In the rows, zero is written as 128.
Named turns come first, each shown by rows before and after it. Which turns, in which order, take the first row of each pair that follows to the second? Write the first one first, as in the answered first pair.
turn k_436:
[112 123 155 131 157 142 127 112 157 137 126 165 135 123 134 116 121 129
 122 133 146 156 131]  ->  [127 158 118 141 140 146 133 141 167 126 128 153 110 105 132  98 126 136
 125 145 122 151 137]
[ 98 165 128 134 165 145 151 134 209 125  64 113 196 141 103  74 145 117
 164 133 155 128 117]  ->  [131 200  86 144 138 162 150 157 207 111  86  77 157 122 104  71 141 128
 144 138 133 114 120]
[103 107 159 101 147 158 100 109 119 150 151 185 158 131 146 136  99 135
 155 118 154 134 124]  ->  [105 132 144 108 135 150 126 140 162 141 135 204 122 117 134 106 109 148
 166 138 123 164 134]
turn k_907:
[126 142 122 131 174 207 164 111 152 131  98 154 133  61 142  86 111 118
 134 144 158 154  77]  ->  [148 158  50 142 114 178 152 157 108 121 121  48 121 102  96 123 121 139
 105 118 132  89 110]
[136 163 112 132 119 129 148 166 170 116 105 153  90  99 123  82 139 149
 143 160  85 171 123]  ->  [155 168  95 134  86 102 126 182 138 113 135 119  78 108 124 108 130 149
 128 145  74 140 134]
[127 142  95 142 162 159 151 144 142 109  99 128 144 121  97 121 133 146
 159 129 135 135 132]  ->  [153 132  97 141 119 129 105 145  74 124 149 104 124 110 127 152 122 130
 131 128 118 112 136]
turn k_507:
[124 127 155 126 128 136  91  94  86 198 149 175 137  91 183 136 115 115
 113 108 118 162 120]  ->  [122 147  74 141 104 162 121 114  92 185 114  72 156 123 107 155 117 134
 102  79 134  96 139]
[166 155 126  94 126 112  88 139  98 138 156 139  97 103 157 131 103 112
 108 133 117 136  91]  ->  [130 145 106 107 151 122 147 146 133 132  89  97 159 161  84 134 118 131
 127 105 146 101 109]
[155 124 105 119  76  83 101 137  98 133 194 139  96 112 167 144 119 106
  88 144  67 126 146]  ->  [104 116  94 132 113  93 174 134 147 124 115 101 185 189  78 147 149 140
 112 114 112  94 163]
turn k_675:
[120 120 137 143 134 105 127 126  76 125 110  92 155 179 108 167 156 121
 135  95  96  94 142]  ->  [135 128 128 139 125 129 108 122  58 124 129  79 149 165 117 170 150 110
 123  94  99  89 137]
[136 136 129 125 153 155 117 106 102 139 175 122 127 138 165 147 120 106
 138 113 154  93  95]  ->  [149 143 134 125 144 138 117 122 100 137 185 137 106 126 180 139 126 112
 139 128 133 109  95]
[130 123 160 108 164 163 102 105 134 124 139 210 106  77 180 106  94 103
 115 141 122 169 114]  ->  [115 103 181 108 171 148 115  95 150 133 122 221 120  91 167 101 101 108
 118 138 125 176 129]
Now pairs of rows:
Between the rows of a pair lie 2 to 3 turns.
[125  98 183 115 112  57 117 162  97 133 117 135 138 175 119 145 159 154
 140 103  97 133 155]  ->  [116 102 178 125 129  69 143 160 122 129 104 138 150 174 103 133 159 158
 148 101  97 137 162]	k_907 then k_907
[136 114 144 158  99  96 142 132 112 128 156 162  86 134 130 111 132 135
 161 163  81 139 127]  ->  [107 124 122 147 134 166 169  99 138 124 109 106 158 149  74 124 126 141
 170 139 143  95 112]	k_907 then k_675 then k_675
[ 82  95 154 116 159  99 172 123 141 128  76 124 184 167  87 113 160 150
 139  96 147 129 144]  ->  [101 140  87 129 143 139 182 148 168 108  69  97 152 143  72  93 152 154
 135 103 136 117 137]	k_436 then k_675
[133 109 145 104 122  88 103 111 110 140 147 198  95  93 166 135 117 121
 126 138 131 162 128]  ->  [ 92 101 155 111 152  86 138 106 136 147  98 194 138 131 126 135 132 134
 147 134 152 154 138]	k_507 then k_507
[132 159 101 158 145 152 151 146 147 125  92 153 114 126 126 109 140 143
 134 141 138 145 116]  ->  [152 144 123 154 107 115 112 145 106 138 139 163  85 111 162 135 135 129
 115 143 114 150 124]	k_907 then k_507 then k_507
[135 144  70 138 139 196  88 127 102 136 152  95 118  49 103 148 109 124
 113 135 141  99 109]  ->  [120 151  63 144 145 205 106 133 128 134 130  85 138  65  83 133 111 133
 122 138 141  99 105]	k_907 then k_907
[147 150  80 125 120 109 133 135 124  97 140  51  99 136 108 135 132 129
 116 114  98  85 145]  ->  [117  87 191  91 165  85 109  81 113 129 138 130 141 146 152 145 134 101
 130 115 127 129 130]	k_436 then k_507
[131  84 216  86 136 105 102  92  72 143 136 133 154 151 161 141 113  99
 126 147 143 148 113]  ->  [114  94 193  93 125  75 147 124 106 135 102 116 164 208 110 133 147 126
 142 138 123 144 137]	k_907 then k_907 then k_436
[103 117 149 124 156 135 142 116 144 138 118 167 164 135 138 118 131 129
 133 123 163 146 114]  ->  [132 152  75 137 100 119 136 163 129 129 139 110 105 142 128 123 135 146
 111 125 113 113 126]	k_436 then k_907
[116 134 161 155  91  87  94 117  56 130 155  78 150 164 125 185 123 147
 114 151 111 104 149]  ->  [148 195 112 172 100 146 115 146 128 111 157 125  87  75 157 120 106 147
 127 185  86 151 126]	k_907 then k_436 then k_436
